Each path below is one point turned by a fixed rotation once a step. After each direction that follows a path, write how fast that rotation turns it, in degrees each step (0 if it stays still).
Each turn is a multiple of 5 degrees from 10 to 175, or 0.
Each row of a path follows its step; steps can be skipped.

step 0: [ 21  -2 -12   2  42  -2  -5  -7  -6 -28   9  -4  26   9   1 -13 -10  -8
 -10  -1 -15  26 -14  39   1  13  -1  -6  -6  -7 -12 -12 -20  -4  30   7
   0 -15 -13  23  -7  24 -34  -3  -8 -28  19   5  19  -5  14   1  23   7
  11  -2 -33]
step 1: [-41  -5 -18   2   2  43  29  -3  -8   9   7   0  -9  -8   4 -10  19  25
  10 -32  -2   8  11  26 -10   3  -7  -5  27   8  -9   4  14   3  40 -14
  -7  25  -5  13   1  -2  -6  15 -24 -10   4  10  -6 -10  26  16   5   5
  27   2 -15]
step 2: [-12  -4   5  -9   3 -14  15   4 -27 -12  -8   4  13   0  16  -8  16 -11
  11  16  11  29   3 -10  20  12  -8  -8   0  -4 -12  18  39   8  -6  -1
  -2 -33   2  32   4  -8   5  17 -38 -40  26 -10  16  -7 -10 -15  -3  18
  34  -2  -1]
step 3: [-35   0 -18  12  13  28 -26  -9  -1  30  14  -1  19   5  -6 -26 -13  16
 -19 -18  24  49   0  -8   2 -10 -21 -19  14 -11   5 -19  16   9 -13  15
 -10   2   8   2  -9 -15 -10 -24  11 -11  -3 -27  17 -11  -5 -17   4  -1
  21  -6 -15]
step 4: [ -9   3   4 -17  10   8  -1   8   2 -23   3  -2  12  -9  16 -19  -7  -4
   0 -18  13  24 -23  -2  -7   4   9   3 -26  10 -23  14   6  22  -2 -11
  -7  -2  16   1 -41  42  12   8   1 -15 -27  13  30  -9   9   4  14 -29
  41 -12   6]
step 5: [-35   8 -13 -36  22 -24  -1  -7  -6  12   3  26  18  26   0 -15   1 -19
   7 -20 -32  32  -6  14  -2   5   1  11  21  -8   7  12  15  19  30  24
  20  25  12  15 -10  26 -21 -10  -5  -9  -5 -14   1   7  12   3 -11   1
  -4   9 -10]
step 6: [  2  25   8  -2  -5  20  -7  -4 -21  18   0 -15  -3 -11  12 -13  26  15
  23 -27  -8  -9  -1  34 -17  20 -18   3  17 -20  -7  16  16  24 -23 -15
  28 -19  38   9  15  10 -10   6  -2 -32   1  -8  11  14  14  -2  10 -19
  21   2  -9]
step 7: [ 10   7  19  12   1   4 -10  -2   6   0 -18  25  -4   7   1 -35  -9   8
  12  -5  -6  26  48  11  12 -11   7  -2 -27 -27  23  22  32   5   1  17
 -16   2  11  19 -20 -14  -9  14 -26  -8 -20 -21  21  15   8  -7 -11   3
  18   4 -20]
step 8: [ 11  14 -17  -5  21  25 -23  17   6  -4  -9   9  16   8   1  15 -10   2
  -1  -8  19  15 -11  31  -6  28 -11  14 -28 -16 -23 -25  17 -15   8  26
 -12 -19  18  10 -14  -3 -23 -25  21 -16   5  12   6  12  14   9  -5   7
  36 -14 -29]
step 9: [-22  -4 -20 -17  13  40  27   9  -1 -36  11  12  -4  -5  15 -12  14   5
  12 -19   9  16   2  -1 -18 -13  26  14 -12 -10  -4  -6  -9   8  15   8
   6  27  -2  -5  -4  -2  -5  25 -20 -19   1 -31  -6  22  27  14 -16 -22
  20 -13 -17]
Directions:
[  0  -5   4   4  -6   4   1   8  -6   6   3  -3   1   6   1  -1  -8   3
  -3   0   6  -2  10  -3   3   7  -7  -3  -6 -10   6  -1   5  -1   1   2
   1 -11  -1   1  -2   0   5  -4  -2   4   0  -2   1  -3  -1  -5  -6  -3
   0  -5   3] -> 80
[  3  -3   4   4   0   3  -2  -6   1   1  -4  -1   2   2   2  -6  -5  -2
   3   1  -5  -3   3  12  -3   3   3   5   0  -4   9  -1   6  -3   5 -11
  -2  -8   0   0   6  -2  -8   4   0  -1  -2   8   0  -1   4   5   0   2
  -4  12  -2] -> 55
[12  2  3 -5 -3  1 -4 -3  8 -2  0  7 -4  2 -2  1 -2  9  2 -2 -7 -1 10  2
 -1  6 -4 -2 -1 -2 -2  5 -9  4  7  5  3  0 13  0  1  1 -6 -3 -2  0  3 -1
 -2  2 -1  0  3  0  0 -1  7] -> 45
